Rotation paths and how fast each direction turns (degrees per step):
Each turn is a multiple of 5 degrees from 10 to 175, or 0.

[  4  18 -34  -7 -35  -4  -6  23  31 -33  29  15 -18 -18 -20  32  -4  23
  40 -24  20  12   0 -15 -38 -15  47 -15 -10  -5 -10  -4  -7  12  -9  23
  10 -27 -20 -11  15   5  30  -5 -32  10  44 -43]
[  3  32 -29 -18 -45  -2  -4  24  44 -51  35   6 -34 -14 -21  36 -16   9
  23 -23  13   3 -12 -30 -18  -6  42 -12 -16   3 -24  21 -17   5   0  11
   6 -21  -8   4  17  11  17   0 -35  14  38 -26]
[  3  19 -27 -15 -35 -13  -9  32  22 -25  19   6 -40 -22 -17  24  -6   6
  37 -29  15   7   4 -12 -39   3  41 -23  -9  13 -17  22  -1   2 -13  24
   8 -28  -7  18  20  11  24   2 -40   7  54 -38]
[  0  23 -32  -7 -30   0  -5  21  39 -35  29   8 -21 -23 -27  32  -1  24
  37 -27  30  13  -3 -20 -36 -14  45 -13  -8  -9 -14  -4 -11   6 -10  19
   6 -25 -18 -11  27   8  29  -6 -39  11  38 -37]
[  4  35 -36 -28 -43  -8  -5  28  35 -52  28  10 -38 -16 -14  26 -16  13
  21 -21  14  -2 -14 -27 -21  -5  44 -14 -10  10 -25  21  -8   1  -3  11
   3 -25  -3   7  18   8  21   0 -34   8  37 -28]
[  0  19 -27 -13 -30 -12  -6  21  27 -20  24   8 -33 -17 -16  24 -12  13
  35 -32  22  11   4 -11 -39   8  38 -25  -9  18 -16  18 -10   6 -10  27
   9 -34  -6  18  30  13  23  -4 -40  11  53 -41]
[ -2  28 -33 -14 -26  -3  -7  19  40 -35  27  -2 -24 -27 -29  29  -2  21
  31 -27  34  15  -9 -27 -34  -7  48 -15  -5  -8 -19  -2  -8  -7  -9  11
   2 -18 -13  -7  30  11  28  -5 -41   9  34 -28]
[  2  35 -39 -33 -37 -10  -5  26  25 -53  23  17 -37 -18  -5  20 -21  23
  21 -16  18  -3 -13 -23 -30  -1  44 -19  -9  14 -24  18  -7  -2  -3  11
   4 -31  -1   5  20   8  23  -1 -29   3  39 -30]
[ -4  23 -28 -14 -25  -9  -6  13  34 -18  30   6 -26 -18 -18  24 -19  23
  28 -31  28  16   1 -16 -38  12  37 -27  -9  16 -16  15 -20   3  -7  25
  12 -32  -2  14  34  15  22  -9 -37  16  49 -39]
[ -1  31 -35 -23 -19  -3 -11  24  34 -36  21  -2 -30 -30 -29  26  -4  21
  28 -22  35  10 -13 -29 -34   1  51 -21  -2  -6 -22   2  -6 -16 -11   5
   0 -13  -9   1  29  12  31  -2 -39   7  35 -25]
[  0  30 -43 -32 -31 -11  -6  18  18 -44  20  22 -30 -16  -3  19 -22  34
  26 -17  20  -1 -11 -17 -40   3  47 -25  -6  16 -16  12  -8  -2  -5  13
   8 -36  -1   0  19  10  28  -3 -23   2  42 -34]
[ -8  29 -28 -17 -19  -6  -7   7  41 -22  31   2 -23 -17 -20  28 -23  24
  25 -30  31  17  -6 -21 -30  18  40 -29 -11  12 -13  13 -28  -5   0  15
  10 -26  -3  14  34  19  20  -9 -36  18  43 -31]
[ -1  31 -35 -31 -16  -5 -12  27  25 -33  14  -2 -33 -33 -21  21  -7  20
  31 -18  32   9 -18 -26 -39  12  54 -27  -4  -2 -18   9  -2 -22 -11   0
   0 -12  -5   8  23  12  33   0 -37   2  40 -25]
[ -1  27 -45 -29 -22  -8  -7  11  20 -36  22  21 -21 -15  -5  23 -24  41
  29 -15  25   6 -11 -16 -43   9  48 -30  -8  10 -10   4 -16  -2  -3  16
  13 -35  -4  -5  16  13  31  -8 -21   5  42 -38]
[ -5  32 -29 -23 -19  -3 -10   6  41 -27  31  -3 -26 -17 -23  32 -26  21
  22 -24  30  15 -17 -29 -26  25  44 -30 -13   6 -14  19 -29 -11   3   7
   7 -16  -1  13  24  19  19  -5 -33  20  39 -24]
[  2  27 -36 -31 -16  -7 -15  24  15 -24  12   3 -32 -29 -16  18 -12  21
  34 -13  28   8 -14 -21 -47  21  55 -37  -6   1 -10  12  -4 -21 -11   2
   4 -15  -4  12  13  13  31   5 -34   0  48 -28]
[ -2  27 -42 -25 -16  -3 -10   5  27 -31  28  18 -13 -16  -9  31 -24  39
  31 -13  31  12 -15 -18 -43  10  50 -30 -11   0  -2  -2 -24  -2   1  11
  15 -25  -9 -11  12  14  30  -9 -22  11  41 -36]
[  0  35 -31 -31 -24  -3 -13  11  37 -35  29  -2 -30 -16 -20  34 -28  16
  23 -17  23   9 -22 -31 -26  26  50 -34 -15   3 -13  23 -28 -14   7  -1
   6 -12   0  13  12  19  18   0 -28  15  41 -20]
[  3  18 -34 -26 -16  -8 -14  21  13 -15  12   7 -26 -25 -14  24 -15  20
  41 -13  26  13 -11 -14 -52  25  55 -41  -9   1  -4  14  -6 -16  -8   9
   9 -18  -5  13   5  15  30   3 -29   3  56 -36]
[ -2  25 -37 -20 -17   1 -13   6  34 -32  28  11  -8 -16 -18  37 -20  35
  32 -13  30  13 -18 -26 -39  11  54 -31 -14 -13  -1  -2 -25  -5   3   6
  13 -15 -14 -15   5  12  29  -6 -21  15  40 -30]
[  3  32 -33 -35 -30  -1 -14  17  28 -38  25   7 -30 -13 -12  35 -28  13
  26  -9  13   4 -23 -29 -30  26  53 -35 -17   2 -11  28 -23 -12   4  -2
   8 -12  -3  12  -2  15  19   6 -25  11  45 -20]
[  3  16 -30 -17 -17  -5 -15  16  17 -10  19   7 -20 -19 -16  32 -17  17
  43 -16  20  17  -6 -13 -51  24  52 -42 -13   0   1  14 -15  -7  -5  16
  14 -19 -11  11   2  16  27   0 -29  11  60 -37]
Directions:
[ -1   2   5  -1  -5  -2   1  -4   4   2   5  -2  -6   7   3   1 -10  -7
  -5  -4  -6   0   1   0   8  11  -7  -3  -5  12  -2  15 -10   3   6   3
   2  -4   6  14   1   4  -9   0   0   6   3   1]
115
[  3   8  10   3   4  -2  10   5   4  -5  -4   3   9   0   4   6   8  -6
 -11   8   6   7   2  -6  -6  -4  -8   1   9   6  11   1  -1  -1   3  -9
   3  -7  -1   8  -2  -2   3  -4   4  -3   7   2]
0
[  2   7   0  -8  -4   1  -1   8   2 -11  -3  -8  -8  -4  -4   0   3  -9
  -5   4  -3  -5  -8  -9   7   1   5   3   1  -5  -7   6   5 -10   0 -12
  -7  10   3   5  -2  -2  -1   7  -3  -3  -5  10]
135
[ -5   5  -5 -10  13  -3  -2  -9  -3   3  -3  -1   1  -2   4  -7  -7  13
  -5   2  10   1  -6  -2  -3  11   2  -7   4   5  -1  -4  -4 -11   1  -7
  -1  -1   8   2   9   5   3  -5   2  -3  -4   3]
10

[ -1 -16 -26  -3  -8   3  -1  29 -47  34  27  34  -1 -10  24 -12  -9   2
  16 -12  22 -47  -8  26 -13 -12   6  33  43 -25  28 -37  16  34   3  -1
 -33 -18 -37 -20  21 -17   0 -14 -35   0 -23   2]
[-42   2 -30   1   6  -1  12  18 -61  40  35  31  -3 -16  18  14   4   3
   0 -14  28 -21   9  19  24  -5  -1  29  17 -27  27 -27  45  34 -14  -9
 -19  -4 -50 -18  -5 -14   0   2 -20 -31  -9   8]
[-42 -13 -20  -2   6   9 -13  14 -21  59  24  44  -3  15  19  30   3  18
  10 -11  26  -8   4  21 -21 -16   6  43  13 -10   6 -44  28  40 -12   6
 -14 -27 -49  -9   0   6   8  10 -23 -10 -24 -18]
[-26  -3 -24   3  -9  14 -21  22 -28  21   7  34  11 -21  31   2 -22  -3
  20 -13  49 -29  -3   5 -12  14  20  43  25  -9   5 -50  33  36   5 -13
 -27 -24 -36 -22  15 -17   5 -16 -35  -6 -33 -14]
[-55 -18 -22   0   3  -3   0  -1 -38  46  15  32 -13 -28  -2  -8  10   7
  14 -22  43 -29 -17   6  -3   1  -8  19  17 -23  23 -49  32  30   0   4
 -22   9 -40 -17   7 -23  -9 -17 -32 -26 -15  13]
[-31 -13 -34 -39   1  16 -16  16 -25  43  36  40   6  -5   7  18  12  15
   3 -25   9 -28 -17  17 -24 -13   4  27  17 -30  14 -30  33  27 -12  11
 -30 -20 -60 -18  -4 -22   7 -10  -7 -11 -22 -13]
[-44   8 -37  -9  12   9 -17  15 -31  21  15  20 -13 -19  24  10  -4   7
  14  -8  43 -23  -8  -3 -10  14  29  33  24 -32  -3 -21  52  27 -12  -9
 -14 -30 -43 -25  -1  -5   9  -9 -20 -37 -29 -33]
[-44 -21 -32   8   8   5 -16   9 -24  48   9  23 -36 -11   2  -6  -3  24
  17 -17  37 -24 -22  -1 -12 -17   4  38  36 -29   1 -58  14  24  -1   4
 -30  -9 -25 -14   5   4  -5 -21 -33 -21 -22 -22]
[-11  -6 -30 -30   2  13  -9  17 -44  37  31  24 -16 -21  11  -7  -8  -6
  18 -18  18 -39 -22  24  -9 -24   7  27  39 -33  28 -30  21  19  -7 -12
 -45 -20 -36 -24  19 -20  -3 -19 -18  -5 -32  -2]
[-36  -4 -34  -1  11  -9  11  17 -56  31  35  22 -25 -10  25  -1  10  13
   5  -3  23 -32  -1  18  -2  -6  11  26  33 -40  24  -6  44  31 -19  -2
 -12 -15 -53 -17   2   1   2   6 -26 -37 -11 -11]
[-34  -8 -39   7   2  10 -15  25 -32  52  24  32 -18   7  22  26  -8  21
   3 -11  18  -9   5  16   4 -26  16  49  30 -24   3 -53  18  33  -9   0
 -27 -20 -32 -12  -7  15  10   2 -27  -9 -19 -28]
[-17   5 -18   5   4  10  -6  17 -38  45  13  30 -12  -9  31  -3 -21 -13
  30  -2  48 -34  -5  22  -5 -10   9  43  29  -9  16 -45  27  34   5 -17
 -22 -31 -27 -27  27 -10  -1  -7 -33  -5 -38  -3]
[-41 -25 -16  11  -4  -8   7  19 -52  35  26  38   1 -17  14  -8   4  14
   6 -19  33 -37  -1  15  -1  -5 -10  31  28 -17  31 -39  24  38  -3   2
 -22   6 -56 -10  10 -13  -8 -11 -39 -20  -1  13]
[-42  -5 -33 -27  -4  14 -10  12 -34  50  33  46   7 -10  13  34   4   2
   0 -20  14  -7   4  23  -1 -11   9  29   6 -20  20 -41  38  33 -14  -2
 -29 -11 -52 -20 -11 -14   9   5 -14  -5 -28  -5]
[-37   0 -30   1   8   4 -12  13 -20  38  12  38   1   0  28  11   2  10
  22  -5  47 -27  -3   4 -28  17  19  36  18 -17  -1 -34  48  41  -2   6
   0 -34 -39 -24   9  -9  12  -2 -26 -24 -33 -21]
[-46 -17 -26   8   3  15 -19  19 -29  31   8  28  -4 -24   3  -2 -11  19
  10 -29  43 -28 -18 -10   2  -1   1  41  30 -17   2 -65  22  26   4  -1
 -33  -3 -38 -13   3 -15  -8 -34 -28 -21 -15 -12]
[-41  -8 -24 -40   7  13 -11  -2 -31  49  27  29 -18 -27  -2   4   3  -5
  18 -18  28 -28 -27  18 -17 -17   0  18  17 -30  28 -30  29  21 -11  -9
 -37 -13 -47 -21  15 -24  -8  -9 -13 -15 -35   1]
[-30 -14 -44 -15   5  -5  -6  20 -37  20  29  26 -11 -12  21   0  14  21
   6 -11  18 -38 -11   6 -27   6  22  25  34 -45  14  -9  42  28 -16  11
 -18 -21 -58 -19  -1  -3  11  -6 -25 -27 -16 -25]
[-42   5 -49   4   9  13 -15  18 -35  43  15  18 -29 -13  11  16  -9  16
   8 -15  27 -11  -7   1  16 -17  18  40  32 -37  -5 -53  30  23  -7  -8
 -29 -17 -19 -22 -13   2   9 -14 -20 -27 -23 -30]
[-18  -5 -12  -3  16   9  -8  11 -33  56  19  24 -33  -1  13  -8  -9   4
  31  -4  38 -38 -22  19 -17 -28  -2  41  39 -20  16 -35  16  28   0  -5
 -25 -32 -29 -22  29  -4 -10 -13 -25 -15 -34  -8]
[-25 -18 -25  -4  -3  -1   1  31 -59  18  35  23  -5 -23  24  -6  -6   6
   2 -17  20 -39   1  19   1 -10   6  36  41 -29  31 -20  22  27 -12 -10
 -39  -5 -60 -13  10  -5  -5 -12 -35 -14  -8  -4]
[-47  -3 -37  -6   0   0   3   6 -44  56  31  35 -22  -7  20  25   7   1
   5  -7  20  -4  11  29  10 -17  13  26  13 -31  24 -38  38  36 -18  -7
 -19  -8 -32 -19 -12   4  10  19 -27 -13 -24  -5]
Directions:
[ -7  13   2  -4   5   1   4  -9  -4   4  -3  -4  -8  -7   1   1  -1 -14
   5   5  10   5   0   2   8   3   2  -5  -8   0   3   4  10   0  -2 -10
   4  -1   7  -6   2  -3  -2   6   3  -6  -8   5]
145
[ -8  -2   4  -4   8  -4  -3  13   2   6   0   6  -3  -3   3  -6  11   3
 -12  12  -2  -1   3   0   5  -2   8   0  -1  -2  -2  -5  11   2  10   0
  -9  -3  -1   0   9  -4  -9   0  -3   5  -4  -3]
0
[ -6  -3  -7   2  -7  -4  -6  -3   7  -5  -5   1  -4  -1   8   6  -1   0
  -1   3  -1   9   7  -1  -8   6  14  -2  -2  -2  -2  -1   2   4  -4  -2
   1  -1   4   0  -6  13   8  11  -9   6  -5 -13]
95
[ -3   0  -7 -11   5   2  -7  -4   6  -5  -2  -8 -11  -6  -8  -5   4   5
   2  -3  -2  -3 -13  -9  -7   0   4  -4   5 -11  -5   5   1  -9  -2   2
  -5  -2   2  -2  -2  -1  -1  -9   6  -7  -2  -9]
35

[-36  18  26  19   4  15   3   3 -36  -6  14 -14  21 -33 -12  43  15 -25
 -30  14   8  19   3  26   9  16   1  -3  12 -16  -4   7  18  23 -36  28
 -31 -11 -25  43 -41 -11 -10 -10  16  39   3 -37]
[-32 -13  35  -6 -11  -1   8  18 -19 -26 -13 -30  14 -17  -6  64  18 -19
 -27   2  13   4   3  33   0  10   5  -2   7  -5   9  -1  16  36 -32   8
 -18 -23 -14  41 -44  -7  -4 -11  15  41 -10 -37]
[-33  -7  28  -3 -27  10  14  10  -3 -18   7 -64   5  -1 -14  57   3 -24
 -23  -7   3  18   5  37   2  -6  14 -25 -19  -2 -10  -3  13  30 -30 -15
 -19 -31   4  28 -35  -3  -4 -22  11  46  -5 -22]
[-27  11  25   9 -24  27   7  -3 -23  -3  25 -47   3 -10 -32  17  10 -32
 -45   7   3  36   3  19  -4  -5  10 -37 -19  -6 -29  -4  15  20 -31   3
 -23 -21  -4  34 -34  -1  -5 -30  28  41   2 -13]
[-24  10  33   3 -22  14  -2   7 -23  -8  12 -22   8 -24 -38  10  32 -24
 -48   3  13  24   4  10 -15  15 -15  -9   2  -5  -5   0  14   9 -32  20
 -14 -25  -1  60 -51 -11  -3 -25  34  35   2 -14]
[-45  15  34   4 -29   6  -4  -1   5 -14   5 -36  14 -24 -25  42  26 -25
 -11 -11  16  11   4  21 -11  20 -20  13   8 -10  12  -3   9  18 -24   7
 -10 -40   9  56 -55  -8  -3 -14   9  35   4 -11]
[-58  31  27  10 -26  18  -2 -25   3  -7   9 -40  11 -22 -23  59   4 -37
  -2  -6   6  21  -5  28  -1   3   7   8   0  -2 -11 -11  11  37 -23  -1
 -22 -25 -14  24 -42   5 -12 -15   7  36  13 -16]
[-36  23  24   8 -10  23  12  -7 -18  -2   6 -18  12 -25 -32  47   3 -26
 -41  -2  -8  20 -16  28  -1  -6  16   4  -1  11 -24  -9  19  38 -32   5
 -36 -11 -40  26 -40  -5  -9 -30  22  27  -4 -26]
[-26  12  29   5  -8   5  21  28 -25 -12  10 -22  18 -20 -19  38  13  -8
 -51 -14  -9  15  -7  41   2  -4   2   2   1  -7   0   8   8  22 -30   9
 -32 -30 -13  50 -46 -26   3 -24  13  26 -23 -20]
[-33  14  36  18 -20   7   6  23 -21 -24  20 -47  11 -11   4  41   9 -23
 -22   6   5  25   9  45   4   4   3 -16  -7 -28   5   9   2  17 -17  17
 -25 -31  11  39 -47 -17 -13  -4   8  36 -10 -16]
[-34   3  38   4 -20  17 -10   2 -18 -26  14 -44   0 -13  -7  46   6 -34
 -19  29  10  15  11  24  -8  12   4 -23 -12 -14  -8  -3  14  24 -22  17
 -17 -15  -8  24 -42   0 -34 -19  32  45  13 -22]
[-32  -3  27 -17 -15   7  -6  -1 -11 -15   0 -39   9 -22 -37  44   8 -18
 -43   6   2  -3   0   9  -5  20  -7 -16 -10  14 -12  -1  15  18 -44   2
 -21 -26 -12  38 -32   3 -18 -40  38  47   9 -21]
[-36  19  20   0 -21   3   9   3 -12  -4   2 -48  26 -16 -40  30  21 -10
 -36 -27   7  23  -6  16   6   8  -9  -9   5   6  -9   6  14   6 -42  -6
 -27 -44   6  45 -34  -3   6 -21   8  51  -3 -18]
[-39  24  23  25 -24  25  11  -3 -13   2  16 -35  20 -10 -24  29  34 -34
 -16 -10  17  47   0  24   0  -2   0   0  10 -16  -9  -2  29  18 -27   8
 -22 -21  -2  40 -45  -5   2  -1   6  46   6 -24]
[-34  -2  32   9 -15  32   6  -3  -9   1  16 -14   5 -21 -19  47  25 -37
 -20   8   8  19   7  26 -13   3   4   6   1 -14  -1 -12  23  43 -29  13
 -10  -6 -26  49 -53 -10   3 -17  16  25   9 -27]
[-41  -3  36  -7 -21   4   3  -5 -12 -14   2 -29  -1 -30 -19  53   2 -25
 -35  -6   2  -1   0  32  -4   4   9  -3  -9  -3  -2 -11  -9  49 -27  -2
 -11 -31 -12  50 -53  -7  10 -30  13  14 -13 -12]
[-37  29  32   5 -36   0   6   2 -15 -26   2 -51   3 -13 -20  35  -2 -22
 -36 -12   0  23 -11  39  -3 -11  11 -11 -11   3 -18  -6  -7  25 -15   1
 -31 -39   2  25 -50  -8 -14 -24  17  30 -18  -2]
[-29  36  28  16 -23  23   6  19 -13 -14  26 -35  10  -9 -27  25   9 -26
 -34   7  -6  29  -7  34 -12   0  -2  -4 -11  -9 -15   8  18   5 -18  17
 -35 -18 -10  28 -44 -20 -36 -28  35  39   1  -9]
[-39  16  31   9  -2  15  -4  12 -19  -7  23 -21  17 -31 -21  39  11 -18
 -28  13  -2   0   8  22  -2  28 -17   0  -1 -15   7  16  16   8 -39  24
 -29 -21 -12  54 -40 -17 -20 -24  25  37  12 -22]
[-46   9  30   3  -9  -8  -6  -4 -21 -21 -10 -39  22 -30 -11  59  11 -17
 -18   1  16   6   4  21  14  24  -4  -2  11  -5   4   4   6  21 -38  11
 -24 -36  -3  39 -38   2  -6  -7   6  50   0 -33]
[-34   3  24   1 -22   9  13   0  -8 -17 -10 -50  18  -2 -20  59  19 -26
 -20  -9  13  28  -8  26   2  -7  15  -6   2   5 -16  -7  28  31 -30  -7
 -25 -23 -11  15 -35   7 -13 -12  15  55   0 -35]
[-23  -7  21   4 -16  32  20  11 -10   6  24 -38  11  -5 -32  37  16 -25
 -41  -7  -6  26   2  28  -4  -9  11 -20 -15  -2 -18  -1  31  28 -40  -7
 -22 -14 -14  39 -34 -11   3 -30  19  38   3 -25]
Directions:
[  4   4   1  10   3   4   2   8  -6   4  11   7   4   0   3 -12   9   0
  -1   2   1   8   4   2  -1   2  -7   2   5 -12   7   6   4  -9   2  11
  -1   1   5  11  -3  -9   3   7  -3   0  -1   0]
80
[ -5  -3  -2  -1   4   1   2   1   8   6  11  -7   1  -2  -1   7  -8   6
   4  -7  -9  -9   6   3   4   4  -4  -2  -8  -3   7   6  -3  -1  -6  -8
   1  -8   8  10   4  -5   9  -4 -10  -5   1   5]
110
[  3   2   5  -4  -8  -2  -9   3   0  -8   4  -7  -7   0  -2 -11  -4  -1
  -4   7   0  -3   3  -3  -7   5  -7  -9  -9  -1  -1   0  -8  -8   5   3
   3  -5  10   1  -3  -1 -10  -7  11  -1   1  12]
55
